The rows below fall into families. The same turns and mirrors carry the whole set onto itself and the rows of a family onto each other. For each named row, which other rows are in its family? Write them in the order they are listed.
These 21 rows form 7 families of 3 rows each.
zade: [-15, -25,  11, -39,  10,  -2,   6,  16, -16, -43]
libor: [ 22, -23,  12,  24,  21, -10, -22,   6,  12,  18]
Nuzi: [ 10, -12,  23,  17,  33,  -1, -19,  -6,  15,  24]
givis: [ 11, -21,  25,  18,  37,   1, -18,  -6,  22,   8]
rar: [ 33,  34, -33,  -8,   5,  18,  13, -14, -21,  -1]
Leb: [  5, -20,  21, -52,   8,   8, -18,  -3,  -7, -48]
kope: [ 30,  32, -32, -13, -11,   5,  -1, -22, -29,  -8]
bak: [ -3, -17,  13, -52,  -2, -10,   2,   2, -15, -45]
Puzol: [ 15, -11,  23,  19,  29, -19, -21,  -4,  20,  11]
Bip: [  9,  -7,  10,  21,  28,   2, -27,  -1,  28,  15]
logal: [ 31, -21,  10,  22,  27,  -6, -17, -12,  24,  12]
fula: [ -5, -26,  26, -40, -10,  -2, -11,  -2,  -5, -47]
lepu: [  5,  -9,  26,  17,  23,   5, -21, -21,  18,  20]
soz: [-10, -18,  21, -50,  11,  -4,  -2,   9, -18, -41]
mezof: [ 23,  20, -46, -10, -10,  20,   9, -11, -20, -12]
Rulo: [ 24,  29, -37, -20,   0,   6,   8, -22, -26,   7]
biriz: [  6, -21,  24, -48,   5,  -3,   1,  17,  -7, -44]
Bisif: [ -4, -15,  15, -56,  -5,   4, -12,  13, -13, -37]
nef: [ 36,  15, -40, -23,   3,   2,   7, -24, -28,   4]
Faraf: [ 17,  34, -35,  -7, -11,  10,  20, -18, -13,  -9]
pitem: [ 26,  24, -39,  -8,  -8,  15,   3, -20, -22,  11]

The rest of the family of Puzol: rar, Bisif
The rest of the family of zade: lepu, nef
The rest of the family of soz: Nuzi, Rulo
The rest of the family of kope: Bip, biriz

The rows below fall into families. The same turns and mirrors carry the whole set onto itself and the rows of a family onto each other. For each named row, which other rows are in its family? Write them in the order they are listed.
These 32 rows form 8 families of 4 rows each.
kubu: [ 17, -23, -20,  45, -31,   5, -12, -15,  -9,  37,  -3,  19]
lepal: [  3, -34,   1,  38, -21,  23, -14,  29,  18, -25,  37,  18]
zak: [ 12, -18, -23,  44, -36,   6,   0, -14,  -4,  35,   5,  16]
vutop: [ -2,  31,  33, -12,  -6,   1,   4,  45,   7, -27,  11,   7]
teme: [  5,  26,  11,   0, -16, -23,  20,  -8, -23,  28, -14, -16]
naba: [ 21, -27, -22,  48, -26,  -4, -12, -16, -12,  32,   0,   5]
podeg: [  2, -34,   7,  39, -18,  10,  -4,  18,  19, -34,  33,  23]
kibu: [ -1,  23,  26,  -6,  -1,  -8,  13,  42,   5, -37,   8,   0]
nopa: [ -7, -33,  -6,  34, -13,   6,  -8,  34,  23, -28,  27,  24]
muk: [ 18, -20, -21,  56, -15,   6,  10, -12, -11,  32,  -2,  24]
Fov: [ 20,  37,   1,  -1, -11, -15,   4,   8, -25,  34, -26,  -6]
kom: [ 12, -20, -22,  56, -18,  -5,  -6, -15, -18,  33,   3,  21]
Rimik: [-12,  30,  28, -11,   1, -13,  10,  32,  -2, -35,   8,   0]
zaf: [ 16,  32,   0,  -9, -13, -25,  15,   1, -26,  31, -17,  -8]
sezi: [ -1, -28,   9,  43, -16,  22, -13,  27,  19, -25,  22,  29]
vefi: [ 13, -23,  -1,  40, -13,  18, -21,  34,  20, -28,  20,  31]
gita: [ -2,  29,  29, -11,  -4,   1,  15,  43,   6, -29,   5,  13]
mif: [ 17,  34,  10,   8, -14, -12,  17,  -7, -22,  30, -35,   0]
Zam: [ 25,  34,  13,   6, -15, -10,   9,  -7, -26,  31, -21,  -4]
Mur: [ 14,  38,   7,  -1, -10, -22,  15,  -3, -22,  28, -29,   2]
raser: [ 27, -26, -20,  46, -29,   7,  -7,  -3,   2,  34,  -1,  22]
sezap: [ 19, -29, -25,  50, -27,  -3,  -3, -17, -10,  27,  -8,  11]
sifa: [  7,  24,  15,   0, -26, -27,   9,  -1, -20,  24, -34,  -5]
Badud: [ 10, -24,  -5,  39,  -6,  25, -11,  32,  15, -22,  38,  21]
Monik: [  0,  25,  31, -17, -14, -10,  -9,  39,   6, -28,   8,  -6]
Gumi: [  5,  19,  35,  -7,   6, -10,  -2,  43,   1, -36,   0,  -1]
sizo: [ -6,  32,  23, -18,  -4,  -1,   5,  30,   5, -38,   1,   8]
danun: [  3,  21,  27, -14, -12,  -1,   7,  46,  12, -32,   1,  -3]
ragik: [ 26, -31, -13,  56, -27,  -1,  -5,  -2,  -5,  37,   3,  10]
fafa: [ 15,  30,   9,   0,  -8, -15,  12,   7, -27,  33, -27, -17]
pize: [  2, -29,   4,  38, -24,  16,  -9,  25,  22, -32,  32,  35]
vipev: [  1, -30,  -4,  27, -14,  11, -16,  34,  17, -26,  38,  18]

The rest of the family of zak: sifa, Badud, Gumi
The rest of the family of zaf: kom, sezi, danun
The rest of the family of sezap: vutop, fafa, pize
The rest of the family of sizo: nopa, Zam, ragik

